In the rows, 128 means zero.
One hidden turn or mirror swaps the rows below in pairs. Which row is each named row swapped with?
The rows were stretched afterwards, more along some directions than others.
z279: [160 118 141 111 135 122 122 131  83 142 167 162 130 142 117  82 129 131
 144]
z328: [115 142 130 150 138 141 140 108 132 106 111  79 126  90 141 158 109 111
 153]
z190: [120 118 118 138 156 122 144 108 121  90 134  91 124  90 140 126 130 124
 168]
z812: [118 158  97 133 108 136  94 126 170 160 142 144 138 116 106 172 131 119
  87]
z652: [101 119  76 107 108 122 116 133 151 130 151 131 136 144 107 135 143 133
 131]
z923: [144 125 167 111 133 141 142 130  81 147 167 143 110 161 101  95 137 134
 120]
z441: [157 135 170 136 114 136 120 146  92 149 150 148 114 148 120  94 115 130
 117]
z544: [116 125  57 122 108 100 110 142 163 137 129 121 147 114 111 146 130 119
 132]
z714: [123 126 118 144 146 136 156 104 118 118 104  86 123  92 136 153 115 120
 137]
z245: [117 120 115 123 123 143 145 112 114 114 122  89 124  81 146 142 112 122
 163]
z502: [160 130 158 127 144 127 118 132 109 127 165 154 126 143 130  95 138 132
 118]
z879: [149 119 162  95 138 136 132 132  94 134 161 131 137 161 137  93 127 128
 131]
z14: [114 154 102 146 113 117 104 132 175 161 118 150 154 117 125 170 128 118
  80]
z823: [104 125  91 130 114  90 116 144 151 146 142 129 148 122  98 130 139 115
 143]
z310: [148 133 164 120 147 113 136 123  99 129 145 164 117 156 102  81 131 135
 137]
z18: [133 155 143  94 133 113 121 135 101 130 178 140 112 126 104  79 116 145
 151]
z415: [117 126 110 137 153 141 148 101 132 101 114  93 139  90 111 154 132 125
 170]
z114: [101 140 120 145 172 148 150 100 111 101 119  91 109  89 112 145 118 134
 149]
z504: [119 109 143 152 150 130 143 118  88 108 117  93 125 109 141 115  98 135
 144]
z936: [115 136 118 152 152 135 142  97 110 112 118  98 122  77 123 137 115 117
 168]
z322: [106 120  88 108 106 103 119 132 154 142 157 138 147 132  93 128 149 117
 144]
z794: [140 119 172 115 139 152 127 129  82 139 159 146 127 144 131  98 116 143
 112]
z920: [102 127  81 111 108 106 116 137 144 140 146 133 132 121  91 129 139 133
 138]
z138: [106 118  89 124 115  89 109 140 143 145 156 137 148 127 106 137 126 116
 126]
z994: [123 151 100 158 110 133 101 133 182 155 117 136 148 125 119 175 128 121
  76]
z604: [111 119  74  97 101 107 118 127 162 130 148 136 146 130 109 136 143 127
 126]
z477: [161 115 157 105 119 125 120 141  91 132 173 140 127 166 132  94 123 129
 136]
z788: [103 112  92 100 106 126 115 121 135 150 173 124 143 141 116 142 147 120
 135]
z455: [111 123 116 115 158 118 158  87 124 101 112 110 131  84 136 138 124 123
 173]
z533: [122 157 100 149 106 114 103 123 186 150 114 146 149 112 119 170 124 117
  76]
z869: [122 148  69 139 117 135  90 125 189 142 126 140 150 113 124 181 119 118
  82]
z835: [162 115 164 140 140 117 124 130  88 132 158 146 128 165  97  97 131 138
 136]
z236: [105 126 102 137 179 148 130  87 108 113 100 100 125  95 142 154 123 110
 153]
z166: [130 148  88 150 110 118  97 116 190 153 116 141 158 106 129 181 124 111
  88]
z432: [126 112 124 136 136 146 150 111 115  87  97 101 113 101 131 138 118 140
 160]
z380: [118 127 158 152 152 133 144  98 101 110 121  74 124 112 148 140 102 117
 144]
z608: [126 159  78 139 110 127  96 130 186 153 108 147 146 101 118 172 125 128
  82]
z911: [143 115 135 112 166 121 117 132  76 145 140 160 130 159 122  89 136 118
 135]
z233: [128 146  82 131 111 140  90 118 185 151 133 142 150 115 128 178 130 121
  89]
z15: [103 112  92 110 105 114 122 137 146 144 159 127 146 137 106 139 146 127
 132]
z221: [121 157  94 160 114 124 101 137 181 164 109 134 158 121 124 168 129 106
  86]
z204: [157 115 143 113 154 114 129 140  78 134 161 155 123 155 116  86 123 145
 122]
z358: [152 120 177 129 127 131 135 140  88 128 132 159 116 148 111  97 127 143
 128]
z135: [123 160 102 125 144 111 127 114 136 109 121  97 126  68 141 132  95 134
 153]

z936 is swapped with z279
z823 is swapped with z233
z322 is swapped with z166
z994 is swapped with z15

